Here are some points, each followed by its number:
-0.94|-0.44| 1.04|-0.74| 0.32|-0.15|-1.02|-0.22|-1.25| 0.79| 0.08| 1.03|-0.89| 0.14|-0.71| 1.13|-0.27| 0.03|-0.51| 0.85| 1.01| 1.61| 1.91|-0.15 0
 0.86| 0.37|-0.98|-0.19| 1.11| 0.60|-1.72|-1.67| 0.02|-0.92|-0.29| 1.41| 0.80| 1.62|-1.64| 0.66|-0.20| 1.23|-0.04|-1.17| 1.95|-1.20| 0.81| 0.93 1
 0.22|-1.04| 1.57| 2.19| 0.38|-1.07| 0.27| 1.95|-0.51|-0.09| 2.20|-1.12|-0.41|-0.34| 0.27|-0.90|-0.47|-2.22|-0.50|-0.07|-2.07|-0.52| 0.17| 0.41 2
 1.35|-0.51| 0.03|-0.65|-1.03| 1.05| 0.32| 0.91| 0.13|-1.04| 0.22|-1.67|-0.60|-2.28| 1.44| 0.99| 0.69|-0.17| 0.75| 0.41| 0.62|-0.42|-0.36| 0.07 3
-1.92| 1.77|-0.22|-0.83|-0.59|-0.62| 1.09|-0.76| 1.19| 0.11| 0.42| 0.08|-0.10| 1.20| 1.03|-0.63|-1.28| 0.00|-0.34| 1.26|-2.37| 1.17|-1.06|-0.01 4
 1.01|-0.90|-1.69|-0.88|-0.46|-1.21|-0.33|-0.99| 0.17| 0.80|-0.44|-2.24| 0.24|-1.40|-0.39| 0.08|-1.12|-1.03| 0.25|-0.95|-0.88|-1.42| 0.29|-0.13 5
 0.78|-0.99|-1.15| 0.68| 0.13| 0.88| 0.66|-0.44| 0.91|-2.01| 1.11| 0.59| 0.09| 1.50|-0.09|-1.08|-0.02| 1.02| 0.76| 1.04|-1.24|-1.79| 0.62|-0.45 6
 0.82| 0.76|-0.90|-0.78| 0.60| 0.01|-0.65|-0.55|-0.26| 0.57|-1.43| 0.84|-0.62|-0.66|-0.20|-1.37|-0.08| 0.32| 0.11|-0.17| 1.40| 1.10| 1.15|-1.04 7
 0.92|-0.82|-1.42|-1.09|-0.38|-1.31|-0.64|-0.99|-0.01| 0.70|-0.44|-2.42| 0.06|-1.59|-0.45| 0.21|-1.17|-1.13| 0.04|-1.08|-0.67|-1.54| 0.31| 0.33 8
 0.75|-0.60| 0.64| 1.08| 1.31|-0.56|-0.02| 1.94| 0.94| 0.17|-0.07|-0.69| 0.53|-0.85|-0.12|-0.14|-1.23| 0.47|-0.67|-0.48| 0.36| 0.83|-1.29|-0.76 9
-0.42|-0.49| 0.60| 0.54|-0.55|-1.14| 1.05| 0.23| 1.02|-1.62| 0.69|-0.24| 0.63| 0.23|-1.55| 0.63|-0.52|-0.58|-0.26|-0.54|-1.34|-2.19|-2.16| 2.46 10
 1.21|-0.26| 0.12|-0.45|-1.07| 0.72| 0.49| 1.15| 0.25|-0.87| 0.29|-1.89|-0.63|-2.40| 1.18| 0.56| 1.01|-0.07| 0.70| 0.56| 0.47|-0.26|-0.26| 0.02 11
-0.86|-1.54| 1.20|-0.78|-0.05|-0.50|-1.58|-1.44|-0.67| 0.32| 0.26|-0.13|-1.00| 0.03| 0.02|-0.30| 0.00|-1.34|-1.42|-0.97| 0.46| 0.97| 1.01|-0.41 12
-0.75|-2.45| 1.06| 0.81| 0.32| 0.03| 0.31| 0.47|-0.46|-0.43| 2.91|-1.06|-0.50| 1.46|-0.15| 0.75|-0.17| 0.28| 0.02| 0.92|-1.90|-0.67| 0.72|-0.56 13
 0.38| 0.43|-0.37|-0.40| 0.01| 0.50|-0.12| 0.01| 0.12|-1.19| 0.14| 0.38|-0.36|-0.29|-0.71| 0.82| 0.70| 1.18| 0.75| 1.09| 1.43|-0.45| 0.95| 0.47 14
Which five points above are nearest to each new point? Their numbers follow each, nearest first.
-0.45|-0.20| 0.74| 0.37|-0.53|-1.06| 1.09| 0.29| 1.04|-1.74| 0.63|-0.32| 0.80| 0.26|-1.19| 0.82|-0.49|-0.90|-0.27|-0.49|-1.29|-2.12|-2.38| 2.63 10 2 9 6 8
 0.39| 1.26|-0.44|-0.08|-1.20| 0.65| 1.42|-0.24|-0.33|-1.42|-0.26| 0.73| 0.64| 0.42|-0.08| 0.18| 1.03|-1.60| 1.22| 0.49|-0.28|-1.32| 0.13| 1.06 14 6 3 11 10
-0.76| 0.39|-0.37| 1.41|-0.04|-1.41|-1.21| 1.12| 1.20| 1.17|-0.28|-0.12| 1.15|-0.01|-1.09| 0.16|-0.45| 2.10|-1.88| 0.59| 0.96| 0.60| 0.60| 0.14 9 14 0 7 1
 1.03|-0.49| 0.88| 1.22| 1.50|-0.80| 0.11| 1.90| 0.82| 0.15|-0.01|-0.53| 0.72|-0.49|-0.34|-0.33|-1.36| 0.18|-1.07|-0.52| 0.19| 0.99|-1.25|-1.11 9 2 7 11 14
-0.80| 0.97| 0.61| 0.03| 0.19|-0.27| 0.04| 0.91|-1.02| 0.72| 0.36| 0.93|-0.70|-0.27|-0.19| 0.79|-0.89|-0.94| 0.09| 1.63|-0.47| 1.21| 1.22| 0.51 0 14 7 12 4
-1.38| 1.17| 0.49|-1.82|-0.84|-0.51| 2.24|-0.75| 0.31|-0.77|-1.34| 0.91| 0.33| 0.38|-1.23| 0.90| 0.93| 0.84| 1.76| 1.42| 0.93| 0.56|-0.31| 0.23 14 4 0 7 11
-0.98|-0.29| 1.23|-0.85| 0.57|-0.51|-1.21|-0.42|-1.29| 0.74| 0.01| 0.61|-0.74| 0.07|-0.93| 0.72|-0.15|-0.44|-1.03| 0.11| 0.89| 1.71| 1.53| 0.01 0 12 7 14 9
 1.14| 0.59| 0.85| 0.08| 1.18| 0.89| 1.92| 0.97|-0.22|-0.29| 0.27| 0.26| 2.00| 1.71| 0.63| 1.36|-1.50|-0.40| 2.07| 0.76|-0.43| 1.12|-0.67|-2.01 9 14 6 4 13
 1.11|-0.14| 0.46|-1.29|-0.59| 0.60|-0.25|-0.06| 0.40|-1.86|-0.40|-0.10|-1.01|-1.52|-0.12| 0.00| 1.50| 0.88|-0.44| 0.30| 2.48| 0.24| 0.67|-0.07 14 3 11 7 0
-0.64|-1.61| 1.03|-0.80| 0.08|-0.38|-1.80|-1.24|-0.83| 0.28| 0.27|-0.26|-1.10|-0.22| 0.23|-0.04| 0.05|-1.54|-1.56|-1.15| 0.18| 0.85| 0.64|-0.16 12 0 7 8 5
-0.79|-0.38|-0.13| 2.80| 2.18|-0.22|-1.75| 1.33| 0.18| 2.12|-0.13| 1.39|-0.80|-0.23|-0.15|-1.51|-1.99| 1.50| 0.26| 0.24|-0.67| 1.14| 0.85| 0.24 9 7 0 2 12
-0.12| 2.53|-1.73| 0.63|-0.22|-0.24|-0.77| 0.45|-0.13| 0.86| 0.46|-0.02|-0.55| 0.03| 0.87|-1.63| 0.32| 0.49|-1.45| 0.40|-0.76|-0.06| 0.95|-0.20 7 4 14 9 6
-0.34| 1.86|-1.24| 0.96|-0.26| 0.56| 0.10| 0.48| 0.81| 0.06|-0.06| 1.52| 1.15| 1.22| 1.04|-0.76|-0.63| 0.19|-2.28| 0.24|-0.95| 0.38|-1.08|-0.33 4 9 7 6 14
-0.61|-0.54| 1.43| 0.02| 0.21| 0.06| 1.32| 0.58| 0.26| 0.10| 0.42|-0.95|-0.50| 0.14|-0.98| 0.16| 2.11| 3.31| 2.35| 1.05| 1.36| 0.09| 0.12| 0.10 14 11 3 0 6
-0.38| 2.03|-1.14| 0.61|-0.27| 0.54|-0.09| 0.31| 0.95|-0.08|-0.34| 1.56| 0.88| 1.17| 0.97|-0.51|-0.42| 0.40|-1.95| 0.02|-0.58| 0.63|-1.46| 0.02 4 9 7 14 6
-0.85| 0.05| 0.94|-1.18| 0.20| 0.08|-0.86|-0.40|-1.37| 0.48| 0.01| 0.94|-0.85| 0.25|-0.24| 1.09|-0.12|-0.37|-0.52| 0.61| 0.98| 1.50| 1.56|-0.45 0 12 7 14 1
-1.09| 1.37| 0.36|-1.31|-0.51|-0.42| 1.97|-0.45| 0.43|-0.58|-1.03| 0.46| 0.43| 0.73|-1.12| 0.75| 0.71| 1.24| 1.96| 1.45| 0.95| 0.39| 0.00|-0.11 14 7 4 0 6
-0.36|-1.61| 0.24|-0.83|-0.64|-0.54| 0.89|-1.40|-0.35|-0.20|-0.41| 0.24| 0.09| 0.93|-0.72|-0.95| 0.98|-1.15|-0.42|-0.64|-0.59|-0.46| 0.21|-1.32 12 5 7 6 8
-0.65| 0.95|-0.18| 0.62|-0.53| 0.17| 0.31| 0.26| 0.01|-0.22| 0.69|-0.04|-1.30|-0.09| 0.11|-1.62| 1.42| 1.39| 0.10| 0.49|-0.40|-0.80| 0.23| 1.12 14 6 11 7 3
 0.63| 0.02| 0.75| 1.10| 1.35|-0.89| 0.01| 1.89| 0.84| 0.50|-0.13|-0.80| 0.67|-0.70|-0.24|-0.29|-1.10| 0.60|-0.70|-0.62| 0.27| 0.83|-1.19|-0.67 9 7 2 11 14
 0.96| 0.90|-1.11|-0.80| 0.69| 0.25|-0.64|-0.43|-0.08| 0.34|-1.30| 0.96|-0.58|-0.71| 0.12|-1.20|-0.65| 0.19| 0.00| 0.16| 1.17| 1.36| 1.42|-1.08 7 14 0 12 9
